Each row of R is roughly a mix of the hidden directions of one of 4 groups.
R (143 x 10):
[[  7  18   3   5  10   8  -4 -11 -26   6]
 [ 20  18 -17   5   1   5  17   3   8   5]
 [  1 -20 -13   1  -3  -1  18 -13 -16  -9]
 [ 10  -6  -1 -14 -22  19   2  10   7 -10]
 [  6  -3   0   4  -9 -12 -13  23  18  -9]
 [ -6 -24  -1  -5 -11  10  -3 -19 -14  -1]
 [  5  11 -15  -7   6   0  25   2 -17  -8]
 [  3   6  -8 -10   8  10  18  11 -25   3]
 [ 13   8   9 -23   9  20  -6  -4  -3  -5]
 [ 30   8  12 -14   8   5  -5  -1  -4  -5]
 [ 16  16 -12  11  13  -9   0  -3  10 -17]
 [-13   4   6  25   7   0 -15  17  -5  -2]
 [ -6  -1  -4 -26 -14  -9   9 -17  -1   7]
 [-13 -13  18 -21  -6   8  10   8   3   5]
 [ 12  17  -6 -10  15  -2  17  12 -11  -7]
 [-16  -5  13  22  -9 -18  -1  -3   5  -9]
 [ 13  -8  10 -14  -7  17   3 -22  -1  -8]
 [  1 -17  -1   4 -21   6  -3  25  -3   1]
 [  4  25  -4 -24   4   1  10   5   4   6]
 [  1  33   0  -1   0  -9  -4  15   0   6]
 [ -5   7  14 -16   3  11  15  -1 -13 -19]
 [-14  -8  17  13   6  -5 -16 -10 -16  -7]
 [ 12   0   5 -29  -1  12   6 -15   3   0]
 [ -3   4  14  -1   2  14  11 -25  -6  15]
 [ 20   0  -1 -13   4  -8 -15 -21  -8  -8]
 [ 16  17  -6  10 -22 -10  -1  -8  -8   5]
 [ -1  22   1   6  -7  21  -4 -14  -2 -13]
 [  9  -5   7 -17 -19  -5 -10 -12  19   5]
 [ -2  20  -9  -1  20   0  22   4   3   3]
 [-10  19 -23   0  17   6   9   0   7  -4]
 [ -3 -15  12  -7 -25 -11  -7 -12  -8   6]
 [  2  10  -1 -20   9  14  23   7   5   5]
 [ 27   6   2  16  -7  13 -12  -2   5   2]
 [  3  18 -20  -6  -7 -13  17   3  -6   7]
 [  8  -6  13   6 -28  -6  12   7  -7   8]
 [ 21   6 -16   0   5  13   5  -3  16  15]
 [ -8  -4   9  20 -16 -21   9   9   0   5]
 [ 10 -10  16  -7  13  -9 -11   7   3 -22]
 [ 14  10 -20  -8 -11  -4  -7 -17   1 -15]
 [ -6 -13   4  -5  -3  16  12  -6 -18  20]
 [  4  13  -4   2  -9 -10  -4 -16 -26  -9]
 [  9   2 -17 -15 -12  21  -1   2  12  -9]
 [ -5  -4  -2  -1  22 -24  -8   2  13  -9]
 [  6  16  10   7 -12  19   4 -18  12  -3]
 [ 17   1   3 -23   9  10 -11  -7 -13  10]
 [  3 -16  15   3  -5  22 -14  13  -8  -1]
 [ 15   8 -16 -15  13  10  -7   0  19  -2]
 [ -3  -2 -14   5  19 -28  -3  -5   3  -6]
 [  5 -23 -17  21  -4   3  -3   2   8   8]
 [ -3 -10 -12 -10 -19   4  -7  -7  25   1]
 [ 11 -13   5   8 -18  13  -7 -22  -2  -3]
 [ -9  28  -1 -10  10  10   9  12  -3  -1]
 [-14 -11 -13  -9  -7  24  13  -4  -8   0]
 [  0  -8  -7   1 -15  -2 -15  -7  28   5]
 [-16  -2  16  17 -16  -3   2  -1  13 -13]
 [-12  -8  20 -14 -16   1  -3 -14  -2 -14]
 [-14  -9   5  -8   6  -3   7 -15 -24  13]
 [  7  -7 -18 -18 -17  10   1   0   8  15]
 [ 12   3  -6 -14  -8  22  -8   0  19   6]
 [ -7  -7  20   8   5  -3   6 -24 -13   9]
 [  9   4   8   0  15  24 -22  -3   0   1]
 [-12  13 -17  -6  18  20   7   1   5   4]
 [-12 -10  23   1   2 -11 -11   0 -16  13]
 [-20   6   5  -1  12   1   0  13 -10 -24]
 [-16 -10   7  -7   6 -26 -10   7  11   6]
 [  4  17  13  -3   4  14  19  11   2 -15]
 [  1   2 -10 -11 -18  17  -5   5  -3 -23]
 [ -7  26  -3   3   8  21   6  13  -3  -1]
 [ -2  -6  -1  -6 -20  24   5   6 -12  14]
 [ -5 -15  20  10  -8 -14   7 -14 -12   6]
 [  8  15   2  14  13   2  -3  20  19   0]
 [  9  15 -11  -5 -26   5  12  -8  -3  -8]
 [ -1 -23  18  -9   4  -4 -19  -7   4   5]
 [  2 -15  25 -22  -5  -6   5   1  -3  -1]
 [ -6  11   6  -1  31   3 -13  -7   4   3]
 [-11  11 -13  19  -4  15 -10  13  -3  13]
 [ 19   5 -14  -8   2   3  10   7 -17  19]
 [ -4   5  13 -31   4   6   7 -11   1  -4]
 [-10  20   5  -5  -3  27   5  -4  10   0]
 [-26   0   7 -12   2   8 -20   6   6  -3]
 [ -6 -10   3  19  -7 -17  -2   2 -17  18]
 [  3 -22 -12  -7  -9  -9   6  23  -2   6]
 [ 24  11  -9  15  -8   3  14  -9  -4  -8]
 [  2   4  -9 -10   7  17  10  17  19 -13]
 [  8  -6  -3  23 -12 -18 -15   1   5  -9]
 [-25 -11  -6  18 -15   0   2  -8   5   1]
 [  1   3   8   1   9 -11   5 -17 -27  11]
 [-20  -5  -4   4  -8 -19  15  -2   5 -18]
 [ 11  -6  -2   4  -4  -7 -23  -7  16  18]
 [  1   6 -11  -5   7 -24  20   8 -12  -6]
 [-16  -9   9  10 -16 -18 -11  -7 -13  -2]
 [  4 -22  16  -7 -20   0 -11   5   4  -7]
 [  8   5 -12  -3  20  21   0  10  -9  12]
 [ 12 -24  -5  21   8  -9  -2   6   3  -5]
 [-29   0  -4   1  12  -3  -6  18   0   8]
 [ -3  -8   7  -6 -14  28 -16  -5   1   4]
 [-13   0 -12  26  16  -1   0   9 -10  -3]
 [ -9 -17  13  13 -14  17   8  -8 -10   2]
 [ -9   2   9   0   2 -22 -10  -5 -26  -1]
 [  4  10   1  23   5   1 -15  19  12   7]
 [ -3 -14  26   6   1  -5   3   5  -9  20]
 [ 23   7 -11   3  13  20  -8  -5  -2   7]
 [-22 -18  20   5  -8   6  -9   0  -2   2]
 [  4  23   9 -20   0  14  10  -7  -4  -6]
 [-10 -16  -9  15  -3 -14 -19  -8  -2  11]
 [  4   7  22   0   6  25 -12  -1  -3  -7]
 [ 18  13 -20  -2   3  22   3   3   7  -2]
 [-19 -18  22  -1  -1 -10 -10   2   1   8]
 [ -7  -8  17   9  18  14   1 -12  -7  15]
 [  1   0 -22  -9  -2  -1  -7  25   6 -11]
 [ 15  -8   1  16 -20   0  -1 -19  -8  -6]
 [-16  -5  21  -2  14 -12 -16  -2  -3  10]
 [ 11  12  10   6   5  24   8  -4  -6 -17]
 [-16   1  10 -17  11 -19  -4 -12  11   6]
 [ -3 -11 -10   2   7 -30  -9 -10  -7   7]
 [ -8  11   4  -7   7  11  15   3   5 -28]
 [-15 -12  12   1 -25   1   6 -11 -12  -2]
 [ -7 -14  -5 -11  -2   1  17 -15 -20 -11]
 [  8  12  16   6   2  10 -27   8  -3   4]
 [ 20  12   4 -11  -3 -26  -5   2   0   5]
 [ -7  -8  19  11  -4  -4  16  17   1  17]
 [ -1   4   0   0   7  -4 -14   3 -11 -32]
 [ 13 -14 -18   5  -2 -12   9  18   7  -8]
 [ 16  13  11 -13  18   2 -10  -7  13 -11]
 [-10   3   5 -13  -4  22  10 -16  -4  16]
 [ -2   7  16  -5   4 -25  -3 -16 -11   9]
 [  1   7 -20 -15  17  13  -7  -9  12  -7]
 [ 13  23   7  18   5   7  -8 -10   1 -11]
 [ 13  -4   7  24   5 -22  -9  -2  -1   5]
 [-18 -17 -10  -7  13 -13  17   5  -5  -4]
 [  9   3  30   1   2 -10 -11  -8 -11   3]
 [ -7 -18 -15  -2 -14   5 -18  -9   5  13]
 [ -3   7   1  18   3  21   2  20 -13  -3]
 [ 15  16 -12  -5  10  -4  14  13  17   5]
 [  9   4  18 -16  -1  19  -2  -2 -19   4]
 [ -7  -4 -14  22 -18  14  -1  -7  -9   4]
 [  5  -4 -10   4  18 -21 -10  -4 -14  12]
 [-13   6   3  16 -16 -18  14   0 -10   9]
 [ -5  -8 -10   7   8 -19  -9  13 -16 -16]
 [ 20  12 -10   7   7   5  15  15  14  -5]
 [ 12  10  17   5 -16  15   6 -13   3  14]
 [-11   3 -17  19  -6  11 -15   8   1 -14]
 [ -3  16 -11 -19   8  11  21  -1   3   2]]
Which four rows in each list fit none of the groups? Every other row fits one group, some only roughly. Give them in the order they come.
  * q405: [ -8  -3  -1  25 -21   0   7 -12 -10   6]
  * q912: [  4   4 -25 -14  -4 -17   4 -15  -4   4]
  * q298: [  3  -3  18   5 -16  26  -3  -1  -3 -13]
  * q203: [ 12 -10  10 -11 -16  -7  22  -8 -12   2]
  * q179: [-22   7  11  -9   9 -13  -6 -17 -11  -1]
  * q471: [ 22 -12   4   4  15 -12 -18  -5   4  -7]
  * q87: [ 12  20  10  15  -5  18 -14   0  -2  -5]
  * q210: [  6   6 -11  25  -7 -10  -3  -9  -3  18]
  * q670: [ 16   7   4  23  -2 -21  -4   7  -5  -6]
  * q280: [ -3 -16  20  -5   6  -6  -1   7   2  25]
  * q184: [ -4  -6  -5   4 -26  23   2   5   5   8]
  * q229: [-10   1  -2 -16  18   1   1  -8 -19 -18]

q405; q912; q298; q203
  * q163: [ -1  10  18   8   6 -23   5  -6  10 -15]
  * q907: [-25  -5 -21  -4   2  -4   1  16   5  -5]
  * q751: [-14  -9   7  23 -12  14  -5 -10  10  -7]
  * q415: [ 12   6 -18  -7  10 -16  15  -4  17  -5]
  * q911: [ 17   8   0  28  -7 -13   5   5  -5  -1]
  * q180: [-9 13  6 12 17 18 -8 12  3 13]
  * q494: [  5  -9 -21   3 -24   5  -3   2 -14  10]
  * q134: [ -4   2  -6   1  -3 -21 -14 -20 -14 -12]
  * q831: [ -3 -15  -2   7 -11  10 -20  -4 -10  21]
  * q512: [  2   4   2  25   7 -13 -12 -10 -18   4]
  * q373: [16  9 19  5 -8 11 -2 10 -5 20]
  * q767: [-17  13   6  -3  -2  25 -14   1   2   9]
  * q685: [-20   7   3   8  13 -14  15  -2  -3  18]
  * q963: [-19  -7  15   9  -2   8  -8 -10   1 -22]
  * q369: [-13 -22   4  -8  -6 -11 -15   1 -14 -11]

q907; q180; q494; q369
  * q187: [-12  15 -18  12  -7  21   4   4 -10   0]
  * q281: [-8 13 -5 12 11 -5 23  9  9 14]
  * q561: [ 21   6  -7   9  -7  14  12   3 -15  14]
  * q621: [ -2  -9 -18 -10 -15   0 -11  15  18   6]
  * q759: [ 18 -11   5  19  -4 -17   4  10 -14   4]
  * q342: [-11 -15  15 -12  -4 -15  -1   7   8  18]
  * q108: [  3   8 -20 -25  -9   2  -1  16   2   6]
  * q552: [-23  13  -4   4   9  11   1  14  16   6]
  * q149: [  1  -3   4   2  -5  10  -9 -21 -15 -23]
  * q615: [-1 -8  3  7  4 23 -2  3 -2 27]
  * q659: [-13  -1   8 -12  -5  12 -27  -3   4 -11]
  * q978: [  3  14  -6 -27   5   4  -9 -18   3  -1]

q621; q149; q659; q978
  * q915: [-14   1  -6 -13  26   9 -13   8   2   6]
  * q971: [ 12  -5 -13 -18  10   7  12  21   5   4]
  * q956: [-18  24  13  -7  13  -3   0 -12   1  -3]
  * q258: [  1  21  10  -7  16   9 -18  -4   7  11]
  * q41: [  9 -23  11 -13  -2 -17  -4  -1   7  14]
  * q127: [ 19   7 -16   7 -13  -4   4  18 -10 -10]
  * q264: [  4  10 -24  -4   0   2 -14  14  18   5]
  * q868: [-19 -19 -10 -15  -7   1   8 -14   4   7]
  * q804: [ -9  -5 -21  22  -6   3   7  14   5  10]
  * q332: [ 9  1 -5 -4 26 19 -6  9 12  3]

q971; q956; q41; q264
  * q897: [  7  11  19 -15  14   9   8 -18   8  -1]
  * q3: [-19  10  16 -21   2   2  10  -8   0 -10]
  * q503: [  7   5   2   0  23 -14   1   1 -25   5]
  * q385: [ -1  19  -8 -10  15  14  -1  20   0  10]
  * q608: [-18 -11  -3 -12 -14  -9   9 -22  -1   0]
  * q303: [-15   2   3   0   0 -16 -16  11  19  15]
  * q727: [-21  -4  14  -4  11 -20   3  11  -2  11]
  * q22: [ -4   7   1   5  15  25   8  10 -10  15]
  * q359: [ -7   5  -1   6  13  30   0   8 -13  -7]
  * q177: [  6   4  -5  14  -3 -26   4   6  14 -16]
  * q524: [ 13  -3  -5 -18 -17  13  10  18  -3   5]
  * q80: [ -7  -5  20 -24   1 -11   3  15   6   6]
  * q714: [  6   8 -21 -14   4 -16  15  -9   1  -9]

q897; q727; q524; q80
  * q616: [ -5  -1   4  -6   9  17 -16 -12  12 -22]
  * q304: [-10  10   0  18   5 -10  14   1 -14  20]
  * q635: [  1  -3 -25  -8 -16  -4  13   6 -12 -11]
  * q557: [-15   3   7   0  -4  32   1 -11   2   0]
  * q125: [13 -3 23 18 -8 11 -3  4 -2 13]
  * q209: [  1 -28   9 -17  -9   0  11  -2 -10  -5]
  * q96: [  3 -11   1  12  -6   8 -21 -24  -6  -4]
  * q781: [ -7  -3  -2  14   0   5  -7  21 -17  19]
  * q499: [ -3 -25  19  -3  -4   8  13  -6  -7  -9]
  * q232: [  6   6 -24 -13 -15  12   9  12  -4   6]

q209; q96; q781; q499
  * q59: [  5  17   0   7  23  -9  10   7   7 -17]
  * q839: [ -4   6  -6  10  -6  -4 -13  14  10 -27]
  * q137: [-22   0  15   7 -10   8  -6 -16 -11 -10]
  * q851: [ 10 -10  16   2  -4  11   1 -21 -12 -16]
  * q660: [-2  0 13 18  2 28 -7 -6 -2 -8]
  * q949: [-19 -16   5 -15 -13  -5  -1   9  17   1]
  * q514: [ -9   0  20  -6  -1 -10   7   4 -27  -5]
  * q450: [-12 -11  25   8 -11 -11  13  -5   1  -6]
  * q453: [-10  12  -5   5   5  17 -12  13  23  -1]
  * q899: [-10  -7   9 -10   0  14  -4 -10  27   8]
  * q794: [ -7   5  15 -12  10  -6  -3 -18  -7  22]
  * q206: [ 17  -5  -9 -14   1   7  14   9 -20 -10]
  * q858: [ -9 -10   6 -14  13 -12  10  18 -10  14]

q450; q453; q206; q858
  * q753: [  4   8  28 -14  -3  11  -1  -6   3 -15]
  * q226: [-11  16   6  10  18  -8  -5   2  18 -13]
  * q214: [-3 15  6 20  1  5  1 13 23 -2]
  * q631: [  4   5  -4 -19   0 -12   7  -7  23 -16]
  * q340: [ -1  -5  -8 -22  -5  -4   0 -11  22 -15]
  * q162: [ 13  15  -9  10  13  -8 -11  -8 -17  12]
  * q49: [  4 -18  18  -1   0 -14   6  -4  11  19]
  * q863: [ -7  -8   7 -12   0  27   2  19   4  -6]
  * q877: [ -5  -5 -16  22   8 -10   0 -14   7  16]
  * q388: [ -9 -12  25   7  18  -6   5  -4   7  -8]
  * q505: [ -5  -8  14  -2 -14  17  -1  -2  26   2]
  * q511: [-4 -2 22 -7 10  0 -2 -8 -3 26]
  * q33: [  0   5  -3  18 -15  22  -5   1   2 -18]

q226; q162; q877; q388
  * q699: [  1  26 -10   5   8  13  12  14  -6  -3]
  * q938: [ 7  7 -8 22  8 16 -6 13  1 16]
  * q247: [  8 -28   2  -4 -18   0  -3   4  11  -9]
  * q797: [-15  17  -6  18  14  -5 -12  13   0  -4]
  * q604: [ 10  -7  -6 -14  -9  14 -24 -13   0  -6]
  * q320: [ -3 -16  12  11  12  14  -7 -23  -4   3]
  * q802: [-14 -17  22  -1  -3  -4   5 -11  -7  16]
  * q287: [-22   1   8  -9   7   8  22  11   7   6]
  * q146: [ 1 22 -9 26 -6  6  0 11  0  4]
  * q253: [ -9 -15 -25   9 -11   5  -5   5  -3  14]
  * q379: [  2  -6  17  10   9  -5 -27 -11  -4   7]
  * q38: [ 13   8   0  -8 -25  15   3   7   4  15]
  * q510: [ -8  -9  20   4 -11  15  10 -13  12  11]
  * q421: [ 13  -4  -8  -5   4  10  -4  -5 -16 -27]

q247; q797; q320; q421
  * q859: [ 7 29  4 -7  2  1 17  3 -8 13]
  * q602: [  8  -7 -25  -6  -9  -5  22  -2  -5  -6]
  * q833: [ 17  -6  -4   0 -11 -25  -8   8   4 -16]
  * q57: [-10  -3  30   7 -11  -7  -4  -8  -5 -10]
  * q954: [  3 -31   9   7  -9  13  -8  -4  -2  -5]
  * q335: [  2 -11 -24 -13  -1  -9  18  -1   8  11]
  * q219: [ -1   0 -11   7  17   6  14  23 -11   9]
  * q711: [ 12  14 -16   7 -11   3  -5   4  -1 -25]
  * q322: [-16   3   0 -12  29  -2  10   0  10   4]
  * q578: [  8   6  17   0 -11  -9  -2  -5  28  -5]

q859; q833; q954; q219
  * q716: [ 24   8 -11 -22   7  -5   3   5  -9   3]
  * q909: [  6 -14   0 -12  -7  -9 -14 -14 -12  19]
  * q262: [-10   8  -9 -21  15 -12   1 -15   5 -11]
  * q190: [-16   6  -8  30  -6   2  -4 -11   0  -5]
  * q545: [ 25  13 -10  17   3   9   2  13   2  -2]
  * q729: [ 13  -5 -11   3  10 -13 -20   7  17  10]
  * q651: [ 9 24  4  7  3 20  9 -2 10 11]
  * q637: [ -1 -24   1   4  -3 -25  12  -2  -3   5]
  * q506: [  5   6 -28  13   5   2   8 -18  -5   1]
  * q840: [  8 -13   2  13  10  -9  -1   9 -27   6]

q190; q729; q651; q506
  * q527: [  7   9  -7  -8  -1 -24   1   6 -23   3]
  * q683: [ -2   1  27  -5 -11  15  -6  17   1  -3]
  * q295: [-20 -12  12 -17  -3   3 -10  -9  14   5]
  * q315: [ 30  -6  -2  11 -12   7   1   5   9   7]
  * q131: [ -8  13  17  -5   2  -3  23 -13  -5  13]
  * q391: [ 10   9  -9   4  16 -11 -10  -6  -2 -25]
  * q904: [ -6   0   3 -13  19  -1 -13  24   6   8]
  * q70: [  7  -2 -27 -18   3  -2   3 -15  -3 -10]
  * q603: [ -4 -20  19   7 -14 -17   3   3   8   5]
  * q83: [  6  25   9  -2  11  10  -4 -19  -8  10]
  * q386: [ 11   8  -7  -4   8  10 -14  26   7  10]
  * q719: [-12   4  14  -6 -18 -19  -5 -11 -14  -1]
  * q758: [ -9   7   7   2 -10  21  20  13  -2 -12]
  * q289: [  4   5   1 -23  13  -7 -13  -1  21  -7]
  * q240: [ 26  -7  10  14  -5 -10 -10  -3  -9 -10]

q683; q131; q70; q289
  * q905: [-17 -14 -15  11  -5   8 -18  -4  14  -3]
  * q763: [  4 -13 -17  10  -4 -24   2   3 -12   9]
  * q815: [ -5  18 -16 -13  11 -20   4   9  -5  -4]
  * q976: [ -4  -5  17  -6   4  15 -16  -6 -23   3]
  * q330: [-11 -10   1  13 -26  -3 -12  -5 -13   3]
  * q422: [ -6  -1  -2 -26  -2   8  10   6  12 -19]
  * q614: [ 10  17  12   3  19   4  -5  13 -14 -12]
  * q442: [ -8 -16   2  -6  -1   0 -13 -27 -12  -5]
  * q526: [ -3  -1  -9 -18 -21  -6  13  -3  17  -8]
  * q693: [  0  19  -9 -25   2   6  13   0 -10   6]
  * q186: [ 21 -19 -15   6  -5   8  -9  11  -3  -8]
  * q774: [  1 -18 -11  22   6  -7 -12 -12  11  -3]
  * q936: [ 4 27  3 -1 -9 13 -8  4 16  9]

q815; q442; q186; q774
  * q139: [ -4   0   2  12  21   4 -24  -7   8 -12]
  * q102: [ -9  -5 -22  -3   3  -6  -5  17  -5  22]
  * q725: [-17  -5   5   3  26   5 -11  -4 -16  -2]
  * q380: [ -3   9   8  30  11  -7   0   4   8 -10]
  * q375: [  7 -25   5  19  10  -1  -9  -7 -12   3]
  * q867: [16  2 -3 21 21  6 -9  7  4 10]
  * q438: [ -8  -3  28   8  13  -8   2  -9 -15  -1]
  * q301: [  6   7  -9  15 -23   4  22   4   4  -2]
  * q601: [-12 -10   9  -3  -9 -16  -2  11   7 -25]
  * q731: [ -6  -8  19 -13 -27  -4   1  -7   0   2]
  * q73: [ 14 -15   3   8  -7  -4 -22 -14   3  14]
  * q809: [ -8 -29   8   6 -12  -4  15  -8   0  -3]
  * q785: [ -2 -21   6   6 -21   3 -14  -4  -7 -14]
  * q35: [ -5  -8 -11 -30  -7  13   1  -9  -6  -4]

q375; q438; q301; q785
  * q313: [ 24  13  -2   4 -14 -12  15  -9   3  -2]
  * q880: [  1   9   8  18  -8  27   1 -11   5  -5]
  * q189: [-12 -15   2   1 -28  -3 -10  -7  -1  10]
  * q548: [  5 -10   6 -26   6   7   0   7  13 -17]
  * q479: [-7 17 -9 -7 15  5  3 21 12 11]
  * q698: [ -7  -8  -6   6  15 -18 -21   1 -15   6]
  * q239: [  2   2 -19   3 -15   8  14  -6 -20 -13]
  * q605: [ 23  10 -10 -20   2  -7   2  14   5  -3]
  * q423: [-9 -1 28 -7 19  5 -6 -8  5  3]
  * q376: [  6   2   9   0 -26   2 -17  -7  18   0]
  * q866: [  9 -10  -9  15 -15  16  21  -6  -3  -2]

q698; q605; q423; q376
